0: [156 190 106 112 114 153 131 106  89 102 123 194 166 104  88  45 112 149
 127 172 135 138 153 120 134 150 122  67 198 150 111 118]
1: [167 127 121 113  94 194 180 127  88 111 132 203 160  99  95  39 123 119
 110 134 121 135 110 131 117 130 137  74 200 155 151  95]
2: [ 60 154 168  72 112 138 105  67  90 103 131 195 161 106  95  45 115 154
 125 138 152 134 137 110  92 109 186 170  83 101 118 126]
3: [169 125 127 108  92 184 180 130 123 151 108 131  99 149 164 177 135 145
 140 144 126 132 144 140 130  85  83 104 136 142 160 101]
4: [138 152  94 157 188  88 176  80  99 104 131 206 158  92  84  48 126 136
 122 161 155 130 134 113 138 160 108 137 209 190  69 131]
5: [100 149 133 197 158   0  28 172  90 104 123 200 158 104  84  47 108 154
 120 147 133 139 145 112 124 122  92 119 101 120 163 153]
6: [134 159 115 149 197  98 177  74 154 141 111  69  73  88  93 128 118 151
 127 142 152 139 137 117  95 109 196 196  94 122 126 127]
7: [104 170 130 139  97 135 213 209 125 147 116 137 105 159 161 180 114 143
 138 111 113 133 145 152 160 116 125  89 104  98 156 112]
8: [131 161 100 155 188  89 185  78 153 133 110  64  77  95  96 123 112 130
 104 151 122 139 125 129 118 164 114 137 180 161  58 152]
9: [ 58  76 123 146 134 147  83 178 126 156 109 141 107 159 160 177 110 149
 128 112 112 125 139 145  94 111 190 174  86 101 117 124]
10: [153 189 111 111 119 163 128 112  96 106 128 196 155 104  96  45 118 147
 138 133 156 127 129 113  90 112 186 173  87 105 133 122]
11: [152  82  97 116 126 110 169  24 124 150 110 140 107 154 161 176 126 109
 105 102 118 128 112 130 164 117 128  84 104 103 161 109]
12: [173  75 133 110 140 157 115 108 149 127 110  65  69  97  99 121 136 122
 113 134 120 149 134 134  80 170 152 199  99 135  83  68]
13: [175  73 130 115 140 169 117 121 127 150 100 141 102 154 167 172 143 145
 143 145 121 128 153 142 146  99 100 124 104 119 150 143]
14: [160 194 113 109 118 158 131 104  90 109 127 205 160 105  92  55 116 148
 133 132 152 128 121 109 101 106 198 168  87 102 121 124]
15: [172  78 134 114 146 174 110 114 147 124 108  66  73  92  92 127 142 129
 150 127 137 134 139 132 116 130 135  70 207 157 154  99]
16: [226 150 184  53  82  90 145 190  93 100 127 199 158  97  87  46 105 152
 129 146 143 146 150 121 134 165 101 136 212 191  74 127]
17: [107 175 122 142 112 135 206 208 128 147 102 139 104 160 160 180 115 143
 138 114 112 127 135 144 112 140 135  40 200 132 153  88]
18: [158  89  90 113 118 116 166  36 149 132 110  66  71  85  96 127 142 104
 118 141 114 134 110 133 107 174 116 138 175 160  74 135]
19: [127 126 170 197  91 232  84 118  93 104 124 197 166 102  92  44 117 135
 126 158 142 139 143 120 132 143 156  86 178 126 147 134]
20: [126 166 100 156 191  87 178  81  92 106 134 196 154  99  93  38 145  94
 117 134 121 119 100 126 124  90  84 108 142 136 158 104]

[104 166 130 144 101 133 197 215 141 126 169 103 164 157 160 183 126 142
 136 109 107 123 141 148 163 115 124  94 114  99 156 107] -> 7
[129 165 105 158 194  93 182  79 123 152 105 142 104 159 164 170 126 123
 118 143 108 126 117 137 185 145  95 184 124 163  68 145] -> 8
[175  78 129 108 136 163 114 117 142 123 171 102 167 154 152 174 148 141
 138 144 125 133 150 140 174 139  85 180 134 157  71 137] -> 13
[172  86 134 117 149 159 103 122 150 139 111  72  74  95 103 128 126 112
 118 149 110 136 123 142  73 136 181 163  69 102 126 136] -> 12
[ 65  78 116 145 129 139  74 181 128 151 105 138 105 160 164 175 102 153
 123 167 132 131 147 117 106 129 163 139 116 115 124 116] -> 9
[ 80  82  73 118 179  76 131 154 104 107 126 200 164  99  96  45 128 111
 147 151 126 122 100 111 113  85  99 119 152 121 183 124] -> 20
[153  88  97 121 129 108 173  36 142 128 170  95 174 154 161 164 145  95
 120 137 111 132 102 129 128 191  96 110 200 170  78 133] -> 18
[ 96 147 123 195 161   0  22 173  96 109 126 195 164 101  95  45 129 115
 106 125 116 134 117 130 140  99  90 131 120 122 156 142] -> 5
[132 162 101 155 193  93 179  72 135 131 170 100 164 155 160 170 152 127
 131 103 131 127 119 128 158 125 119  89 112 102 160 109] -> 11
[ 62  69 122 146 126 135  87 183  92 101 132 207 155 104  93  46 103 149
 131 148 143 128 146 112 112 157 141  47 159 100 149 146] -> 19
[ 99 175 135 138  98 138 201 215 142 121 164 101 165 163 158 172 119 149
 143 112 108 121 148 146 172 111 127  88 123  91 149 112] -> 7
[ 97 158 125 192 152   0  25 167 140 125 168  98 169 163 147 166 141  94
 115 106 125 124 107 128 139 134 145  92 177 124 158 139] -> 5
[110 177 126 146  98 135 202 216 130 145 105 148 103 154 152 176 119 142
 129 115 105 121 143 142 164 143 108 149 120 141 110 122] -> 7
[121 115 170 205  96 228  83 116 137 131 172  96 160 155 162 172 138 133
 134  93 125 117 130 148  89 102 191 198  89 125 123 121] -> 9
[127 160 101 156 188  97 180  79 132 127 169 100 164 168 159 166 118 135
 133 139 141 124 132 106 134 192 106 123 176 147  58 184] -> 8
[ 77  80  66 114 179  85 129 163  94 103 133 204 175 101  97  47 141 113
 110 152 115 144 129 150 137  94 106 144 115 128 158 144] -> 20
[171 120 127 117  99 193 177 117 145 127 163 106 172 161 164 167 120 142
 137 112 113 117 140 138 124 184  92  97 189 166  75 128] -> 3
[130 158 109 154 188  98 185  74 146 116 158 107 171 160 165 163 141  90
 127 116 124 122  99 120 116 166 133  57 164 107 145 150] -> 11
[111 170 127 149  99 135 206 204 122 139 106 138 110 158 158 172 132 126
 137 102 116 107 127 135 104 101 111 133 101 127 159 121] -> 7
[108 165 132 141 101 138 200 211 124 146 112 138 104 157 168 175 121 144
 136 114 122 124 142 136 104 141 133  45 200 136 161  89] -> 17
[102 155 126 186 164   0  31 166 142 125 163 107 165 163 161 170 138  96
 127 117 129 122  96 121 131 142 156  88 171 119 145 137] -> 5
[212 177 188  24  91 102 116 168  92 100 131 205 164  91  95  51 119 137
 125 135 145 128 127 105 142 159 100 145 219 191  67 135] -> 16
[150  90  92 128 129 117 167  28 143 131 171 104 177 156 158 172 115 147
 130 108 110 120 138 139 115 128 127  83 182 138 125 180] -> 11
[119 115 161 197  93 231  83 109 160 121 101  65  80  95 101 124 124 147
 128 133 170 136 140 119 126 183  89  99 199 176  80 135] -> 15
[123 125 162 194  95 236  86 109 156 130 116  70  68 101  92 123 123 148
 135 136 154 137 141 112 127 157 107 138 212 192  72 123] -> 15
[214 180 201  22  99 109 116 171  91 105 132 201 162 100  93  46 115 136
 127 139 136 132 132 111 129 149  98 139 215 201  73 131] -> 16
[165  90  91 119 122 110 168  25 133 131 158 105 174 167 165 167 137 127
 145 100 120 110 128 135 154 115 151 181  30  82 134 128] -> 11
[ 97 144 123 187 161   0  27 158  97 106 131 192 160 102  96  49 125 137
 129 160 140 131 130 112 112 139 130  57 199 133 165  88] -> 5
[161 190 114 108 120 157 127 117 153 126 112  68  70  96 104 126 131 144
 128 141 152 137 132 116 112 126 139  71 198 146 156 105] -> 15
[152  90  93 121 128 120 165  27 150 132 107  68  74  96  97 123 142 100
 113 128 132 131 116 124 103 178 120 138 173 174  68 146] -> 18
[104 172 124 140 106 129 210 214 135 137 154 103 179 160 163 164 149 131
 141 128 125 112 132 132 175 173  88 149 100 142  80 146] -> 7
[ 75  79  76 123 183  93 137 151 126 149 110 137  97 164 165 173 100 140
 138  98 114 131 137 138 111 142 135  49 195 134 164  93] -> 17
[ 88  76 164 197 105  70   0  84  90 106 133 202 161  98  89  42 112 116
 117 107 104 127 110 135 188 144  96 182 133 158  76 145] -> 5
[130 164 104 161 187  89 183  89 147 133 114  70  64  93 101 126 119 146
 123 140 157 136 138 109  93  98 195 179  88  98 125 122] -> 6
[ 69  78  68 124 188  89 134 156 142 129 176  94 172 161 159 167 131 115
 113 146 112 136 121 137 112 140 133  45 193 136 161  94] -> 17
[126 158  96 156 193  89 184  65 149 140 116  73  68  93 101 123 105 154
 128 153 134 136 139 121 188  76  72 153  54 102 160 122] -> 6
[134 134 168 176 145 129 136 238 143 134 160 107 171 160 161 161 120 145
 138 107 112 127 154 135  96 128 123  46 255 164 132  99] -> 17
[122 118 168 192 100 234  75 115 142 125 173 106 165 166 165 170 134 135
 140  99 139 115 140 142  95 101 194 176  89 106 124 124] -> 9
[119 120 164 200  93 237  89 112  92 106 128 203 165  91  89  46 122 135
 140 142 136 128 125 113 139  95 110 144 116 132 157 147] -> 19
[222 151 188  58  80  95 134 193 157 132 107  67  76 100 101 121 139 100
 118 104 114 122 115 146  87 117 190 172  88  96 138 128] -> 12
[172  73 137 116 146 166 107 120 128 149 107 140 107 158 160 177 145 121
 137  99 121 110 119 134 127 105 103 126 108 117 169 129] -> 13
[109 169 126 140  96 141 202 207 133 124 171 104 169 154 159 169 129 135
 135  97 138 121 133 136 187 142 106 183 128 161  71 145] -> 7
